Rotation paths and how fast each direction turns (degrees a step):
Each turn is a multiple of 5 degrees from 10 to 175, or 0.
Each row of a path follows its step; steps can be skipped.
Rotation 1:
step 1: +2.34,-0.88,-3.14,+0.87,-1.45,-1.52,-0.47,-0.12,+0.02,+1.92,-0.05,+1.16,-4.79,+0.18,-3.61,-0.77,-0.94,+1.60,-3.79,-2.41,+2.23,+0.73,-0.54,+1.48,-1.41,-0.06,-5.05,-2.31,+0.36,-0.81,-0.54,+1.44,+0.97,+0.60,-2.35,-0.37,+1.00,+0.23,+1.23,-0.37,+1.02,+3.06,+1.20,-3.21,-1.89,-0.85,-4.07,+0.94,+1.77,+1.17,-1.83,+0.17,-0.23
step 2: +0.12,+0.27,-2.63,+2.94,+0.94,+1.54,-5.37,+0.05,-0.77,+2.46,+1.14,+1.31,+0.44,-0.09,+1.10,+0.20,-2.19,+0.09,-2.09,-3.12,+0.14,+3.44,-0.22,+1.69,-1.53,+0.72,-0.70,-1.50,-0.07,+0.90,-1.89,+1.76,+1.10,-0.46,+2.13,-1.23,-2.39,+2.06,-0.91,-3.58,+0.21,-0.41,-3.34,+0.86,-0.40,-3.67,-1.93,-3.07,+3.02,-0.96,+1.72,-0.42,-0.93
step 5: +2.90,-2.83,+1.07,+0.03,-0.46,-1.93,-2.53,+0.77,+0.23,+1.85,-0.07,-0.40,-1.16,+1.56,-1.31,-1.33,-4.72,+1.53,-1.70,-2.01,+3.11,+2.05,+2.67,-0.31,-1.41,+2.80,-1.08,-1.38,-0.55,+3.08,+1.28,-0.23,-1.53,+0.73,-2.62,-0.04,+3.01,+2.89,-0.86,-3.42,+2.23,+1.93,-2.18,+0.78,-0.83,-0.15,-1.48,-1.19,+3.05,+0.48,+0.75,-0.13,-2.18
step 9: +2.67,-2.23,+0.20,-0.97,-2.00,-1.19,-0.62,+0.98,-1.82,-1.32,+1.92,+0.46,-0.46,+1.85,+0.27,+3.14,-2.44,+2.99,-1.79,-3.14,+3.03,-1.29,-0.90,-0.85,-0.77,-1.30,-1.76,-0.14,+0.33,-3.55,-0.59,-1.14,-0.26,-1.57,-0.93,-0.38,+2.68,+1.84,+1.81,-3.70,+1.64,-0.51,-5.03,-1.03,-2.02,-1.27,-0.79,-2.79,+1.90,-1.08,-2.14,-1.47,+1.04
step 11: +2.34,-0.31,-1.80,+0.03,+0.64,-1.30,-1.44,-0.49,+1.45,-0.09,-0.83,-0.46,+0.92,+0.93,-0.10,+2.03,+0.49,-2.06,-0.08,+1.11,-0.25,+0.54,-0.65,+0.58,-3.51,+1.34,+0.49,+1.50,-3.33,+2.92,-1.52,+2.86,-0.39,+0.99,-0.02,+0.36,-2.99,+0.22,-0.20,-4.43,+2.51,+2.84,-0.43,+3.41,-1.26,+0.51,-2.50,-1.36,+5.28,-2.05,+1.52,-1.24,-3.77
step 12: -0.01,-0.85,-2.04,-1.95,+0.58,-3.42,-1.38,+0.71,+1.05,-1.35,+1.99,-0.56,+0.49,+3.90,-3.98,+2.90,-3.29,+2.38,-3.35,-1.24,-0.38,-1.09,-1.72,-0.71,+1.81,-1.27,+1.20,-0.45,-3.32,-1.55,+0.24,-1.22,+1.03,+0.69,+0.08,+2.47,+0.26,+2.07,-1.59,-3.89,+0.37,+0.67,+0.51,-1.92,+1.13,+1.82,-2.09,+0.45,+1.31,-3.72,-0.84,-0.10,-0.34
step 16: -1.69,+2.82,-0.18,+0.03,+0.02,+1.18,-1.48,+2.84,+1.25,-1.48,+2.41,+3.19,-1.28,+3.25,+0.67,+1.36,-0.19,+1.03,-2.25,-2.36,-0.92,+2.91,-1.99,+0.82,-0.62,+3.35,-1.38,+0.22,-2.45,-0.45,+0.24,-3.13,+1.27,-1.94,-0.57,+4.06,+0.32,+2.09,-1.36,-1.31,-0.84,+1.62,-1.76,+0.96,-0.48,-0.59,-2.42,-0.43,+2.66,-3.74,-2.49,+0.74,-2.32
step 18: +0.79,-3.30,-0.37,+1.34,-2.02,-3.92,-2.61,+2.35,-2.10,-0.63,+0.79,-3.08,-1.50,+0.99,-1.28,+2.63,-3.60,+0.90,-2.68,-1.76,+2.60,-0.58,+0.06,+1.86,-1.81,+0.51,-0.47,-3.46,+0.44,-0.19,-0.27,+2.98,-1.25,-0.29,-0.01,-2.50,+0.57,+1.48,-0.39,-1.31,-0.05,-0.50,-0.02,+0.87,+1.20,+0.60,-3.02,-2.84,-0.11,-1.63,+0.89,-3.06,-3.56
step 19: +1.14,-0.47,-1.73,+3.72,+2.62,+0.73,-2.07,+0.02,+2.54,-0.47,-0.56,-0.02,-4.09,+3.55,-3.47,-1.16,+0.34,+3.13,+2.13,-1.72,+0.45,+3.24,-0.69,+2.34,-1.17,+0.34,-1.30,-0.80,-2.74,-0.67,-0.24,+2.46,-1.38,+1.46,+1.22,+1.99,+1.15,+0.35,-2.61,-0.83,-1.11,+1.15,-0.27,-0.88,-1.92,+0.04,-1.48,-2.54,+3.19,-1.34,-1.64,+0.52,-3.23
Directions:
+0.06,+0.26,-0.51,+0.52,+0.17,+0.30,-0.54,-0.40,+0.99,+0.73,-0.55,+0.74,+0.32,+0.47,+0.25,-0.09,+0.04,+0.31,-0.14,-0.10,+0.42,+0.19,+0.26,-0.05,+0.00,+0.83,+0.60,+0.39,+1.02,-1.10,+0.38,-1.21,+0.17,+0.19,+0.17,+0.27,+0.71,+0.74,-0.09,-0.69,+0.81,+0.02,+0.24,-1.53,+0.10,+0.69,-0.43,-0.44,+0.17,+0.19,-0.01,+0.37,+0.02	100
-0.47,-0.40,+1.65,+0.33,-0.23,-0.05,+0.38,-0.22,+0.34,-0.04,-0.65,-0.25,-1.06,+0.35,+0.17,+0.02,-0.62,+0.03,-0.25,+0.23,-0.11,+0.18,+0.26,-0.08,-0.51,-0.61,-1.04,+0.62,+0.75,-0.05,-0.20,+0.29,-0.16,-0.08,-0.15,-0.25,+0.89,+0.05,-0.05,-0.77,-0.31,-0.95,+0.47,-0.71,-0.57,+0.08,+0.85,+0.17,+0.22,+0.04,+0.30,-1.35,-0.40	80
-0.43,-0.11,-0.78,-0.77,-0.71,-0.11,-0.30,-0.29,+0.34,-0.09,+0.18,-0.12,+0.32,-0.33,-0.48,+0.74,-0.54,+0.39,-0.54,+0.54,+0.19,-0.86,-0.17,+0.84,+0.73,-0.91,-1.18,-0.01,+1.13,+0.08,+0.37,-0.09,+0.16,-0.12,+0.50,-0.36,-0.36,+0.87,-0.09,+1.35,-0.19,-0.66,-0.24,-0.44,+0.47,+0.27,-0.84,+0.38,+0.31,+0.06,-0.01,-0.27,-0.22	130
-0.43,-0.70,+0.18,+0.35,+1.14,+1.16,+0.42,+0.43,-0.80,+1.01,-0.24,-0.06,-0.27,-0.89,-0.50,-0.05,-0.61,+0.09,-0.24,-0.15,-0.26,-0.17,-0.81,-0.46,-0.35,-0.72,-0.63,-0.27,+0.07,-0.10,-0.33,-0.42,+0.22,-0.56,+0.58,-0.22,-0.34,-0.75,+0.00,+0.10,-0.33,+0.84,+0.13,-1.25,+0.21,-0.12,-0.08,-0.33,+0.57,+0.28,-0.33,+0.78,+0.72	55
+0.08,+0.91,+0.49,-0.16,+0.08,-0.52,+0.78,+0.32,+0.42,+0.90,+0.67,+0.49,+0.21,-0.69,-0.18,+0.08,-0.84,-0.69,-0.37,+0.37,+0.23,-0.29,+0.35,+0.54,-0.49,-0.16,+0.68,-0.27,+0.49,-0.14,-0.99,+0.47,-0.78,+0.78,-0.89,+0.08,-0.25,+0.34,-0.36,+0.14,+0.50,+0.06,+0.17,-0.19,+0.02,-0.95,+0.03,+0.30,+0.96,+0.25,+1.22,+0.71,-0.03	115
-0.05,+0.53,+0.56,-0.32,+0.62,-1.29,-0.04,+0.29,-0.36,-0.21,-0.12,-0.55,+0.56,+0.69,-0.11,-0.47,-0.41,-0.65,-0.44,+0.13,+0.37,-0.37,+0.17,-0.71,-0.27,-0.17,-1.18,+0.00,+0.06,-0.92,+0.21,-1.04,+0.19,-0.50,-1.30,+0.24,-0.39,+0.42,+0.17,+0.18,-0.11,+0.62,-0.87,-0.02,+0.46,+0.62,+0.75,+0.41,-0.71,-0.11,-0.14,+0.59,-0.01	85
-0.51,-0.36,+0.36,-0.29,+0.39,+0.29,+0.91,-0.39,-0.01,-0.13,+0.38,+0.25,+0.56,-0.20,+0.35,+0.63,+0.99,+0.85,-0.65,-0.47,-0.62,+0.27,+0.64,-0.47,-1.08,+0.05,-0.13,+0.18,+0.99,+0.59,+0.09,-0.83,-1.27,-0.62,+0.23,+0.91,-0.15,+0.44,+0.37,+0.42,+0.52,+0.17,-0.78,+0.70,-0.50,-0.30,-0.17,-0.25,+0.04,-0.25,+0.05,-0.32,+0.43	60
